One vector is turned by the same rotation once a tick. Each row is the vector after some number of ticks, and that number follows the row.
The counts run from 0 to 119.
[  2  20 -15 -60  -4  42  20 -11 -13  -5  -6 -48  -5 -27 -21   8  21 -16
  11  -7  23 -34  17 -18  -2  -5   2 -12 -28  -6 -44   4 -19]	1
[ 11  24  -3   8  23 -22 -15 -10   1  17  18 -49  15  19 -41  28   8 -18
  -5 -24  35  16  14  13  10 -65   7 -43   7 -25 -28 -13  -1]	42
[  8  28  -1 -27  30 -18  10 -10  -6  18  -2 -48  11 -18 -47  55  30 -21
  27  -7  18   7  18  -3  -8 -39  16 -41 -13 -49 -21  -8  -5]	34
[-53  56   3  12 -17 -33   5 -12  32   6  -5   7 -23 -10 -18  30  56 -19
  -6 -17  11  -4   8   8 -20 -68  30 -31   0   1 -39  39 -20]	104
[  0  51 -24 -26  37  17   1  23  -9 -32 -53 -20 -12 -38  27   3   1  23
  27 -22  37   5 -57  -9   4 -23  12   2 -22   1 -32 -22 -10]	22
[  0  24   7 -33  35 -11 -12  11  -7   9   1 -18   7 -45 -52  11  40 -17
 -13 -46   2 -10 -19  30 -24 -27  17 -29  -9 -30 -18 -29  -7]	11
[-45  18  23 -73 -32  11  50  16   1 -12 -40 -14 -24 -31   7  34  -1 -15
  19 -22 -14 -28 -33 -25   4  -6   0  -6 -32   7 -38 -14 -21]	116
[ 22  47 -14  -3  20 -10 -20 -23  -4  -5 -23 -18 -22 -10 -24   6  -1  -7
   0 -33  33  11  -6  10  -3 -56   1 -65   5 -14 -49   2   7]	20
[ 14  41 -21 -13  31  -3  18   0 -14  11 -55 -30  14 -22  30  41  -4  21
  23   9  -1 -11 -44 -16  20 -48  25 -21 -15  -4 -32 -61  -4]	60
[-42  12  -8 -52  24  10  -4  13  -7 -51   4 -35  37  -4  22   8  16   6
  30  12  26 -13  39 -23  43 -39  52 -11 -36 -32 -35   8  27]	47
[ -9   3 -32 -11   1 -26  21  -4 -15  -3 -52  13  -9   7   9  23 -38  27
 -11  -8  11   1 -44 -13   5 -35  31 -16 -17 -13 -43 -26   1]	91
[  8  33  -5  -2  -4 -34   9   3   5 -34 -32  25 -13   1   5  29 -11  19
 -21 -35  30  16 -32  11   9 -54  47 -44 -33   5 -58 -20  11]	106
[-24  20  37 -42 -37 -32  21  -4  16  -9  12 -15  -8  -1 -28  24   2  -4
  -9 -36   5   5  49 -29  21 -32  10 -35 -26  -4 -43  28 -19]	110
[ 12  58 -39  14  21  17  14 -32 -19  -3 -27 -42  -1 -23 -36  33  -7 -20
  22 -36  47  19 -13   3 -11 -34  15 -46   0   5 -67 -20  -3]	27
[-26   9   5 -42 -25 -42  28 -31  17  18  11 -13  -4  -4 -22  46   7 -31
  -2 -18   6 -18  43 -21  26 -54  38 -45 -27 -33 -34   8  15]	95
[-20  25 -13 -20  21  23  14 -18   1  10 -60   4 -16 -39  16 -11  48  -4
  -8 -12   4 -25 -65   9   5  -9  23 -23   4  10 -43 -35  10]	6
[  4  53 -54  -8  48  15   0  -9 -19  12 -48   3  15 -24  27  20  19   4
  -2 -23  20  12 -55   6  -2 -25  42 -40  -4   7 -19 -13  -2]	29
[-20  31 -15 -29 -32  14  34  -9 -13  27  -1 -26  -3   9 -29  58 -18 -22
  23 -21  14   1  42 -23  18 -55  29 -46 -24   3 -51  -6 -29]	87
[ -8  -5   5 -56  15   3 -18  14  -8 -53 -18 -20  21 -28 -11  -1  24 -18
  -9 -10  42 -25   9 -12  23  -8  15 -32 -19 -40 -46 -11  18]	16
[-43   4   1 -41  35 -15  23  58  28 -10   6 -70   7   3 -14  47  37 -26
   7  -2 -11 -24  36 -11  13 -38   6 -31 -46 -48 -33 -21   0]	71
[ -6  56 -22  15  27   9  16  22  -1  18 -28   1  12 -11  37  42   3  29
  26   2  15  27 -29  -4   5 -31  41 -44  -1  -4 -33 -19  29]	52
[-39  21 -44 -12  51  18  35  -6  -6   1 -33 -19  17   2  14  -6   6   6
   2  34  12 -37  11 -32  42  -8  18  -4 -28 -24 -37   6   2]	62
[  2  32  29 -12   3 -17  -5   5  13   0  20 -31   2  30 -29  39   7 -15
   9  -8  15   4  46   6   9 -83  43 -52 -34 -28 -18  -2  12]	72
[-26 -26  20 -46 -23 -35  30  29 -14 -14   3 -27 -20  14 -22  22  15  -8
  -8 -29  21 -16  28  -2 -21 -57  17 -20 -45 -15 -41  21   9]	102
[-36  20  10 -41 -10 -24  18 -11  32   9  20  -3 -22 -15 -27  31  27  -4
 -13 -52   8 -27  26  -5  28 -66  19 -21 -24  -8 -32  16  20]	103
[-43  22 -25 -46 -13  -1  36 -10  -6  16 -13   1  14 -10  36  27  17   4
  16  10   2 -48 -24 -29  48 -38  48 -22 -27  17 -29 -33  28]	92
[  1  23 -27 -49  44 -11 -16  18   1 -25 -32 -35  40  -9  15  -4  14  16
 -28 -21  61 -12  12 -30  23 -31  19 -22 -22 -35 -69 -35  20]	46
[ -1  34  -9 -12  37 -11  -3  22  10  -9   0 -42  33   0 -27  14  50 -13
  19 -21  11   7   0   7  -4 -36  23 -54 -15 -36 -32 -25  -8]	41
[-14  13  39 -56 -23 -24   7  50  18 -20 -27 -13  19 -32  -9  40  -3   0
  12 -28  -1   1  16 -24  12 -25  34 -17 -50  -1 -16  17 -17]	109
[-40  31 -13 -50 -23 -22  45  13  -6  -8 -55  19 -15 -47  38 -13 -17  11
   1 -19  -2 -31 -10 -18   2 -21  48  -2 -12  12 -38 -16   4]	115
[-59  -5  20 -25  -5  -4  32  49  48 -14 -15 -16   1 -28  -2  20  17   4
  10 -12  -7 -15  -9 -30  16 -21  18 -19 -27 -15 -33  -9 -18]	101
[-14  77 -20  26   9 -15  -9 -19   9   8 -38   3 -17 -16  17 -20 -18   3
  17  -6  21   4  -1  -8  24 -54  41 -56  18  -6 -38  18  28]	51
[-27  39 -28 -28 -21 -11  31  -7 -10  -2 -44  40 -12 -17  14  10 -44  14
   3 -45  42   8 -42   8   7 -42  57 -27 -28  23 -66 -14  26]	114
[ 11  -3 -17 -37  42   0   8  24 -18 -13 -39 -16  30 -16  -9   5   1  22
 -23   8  23 -24  -9 -17  16 -20   9 -24 -38 -32 -34 -37   9]	38
[ 26  15  -9 -17  18 -10  -5 -37  12  12 -19  -9   2 -33 -30  -2  20  19
 -27 -50  14  -9 -14  22 -27 -44  23 -43   6 -15 -49 -15  27]	12
[  4  65 -63 -11  29  25  11 -50 -18   5 -20  -5 -11 -32   9 -16  37   1
  16 -47  32  18 -44   5  28 -29  40 -50  11  22 -60  -8  12]	28
[-49  19 -11 -52 -18 -20  30  24   3   5 -39 -17  12  -9  -6  33  30  -8
  18  -6  -2 -47   3 -30  21  -9  43  11 -52   3 -24 -30 -28]	93
[-10  27 -10 -52  16   0  31  21  -3 -34 -40 -33  22 -14  10  20 -13  10
  16  -8  24 -18  16 -25  65 -44  15  -7 -23   1 -43   5   2]	54
[-48  18 -14 -37  -5 -22  35   3  -3 -26 -35 -15   1  -9  40  21  14   1
  28  -8  -4  -3 -15 -14  55 -12  56  -2 -37   4 -23  -7   0]	85
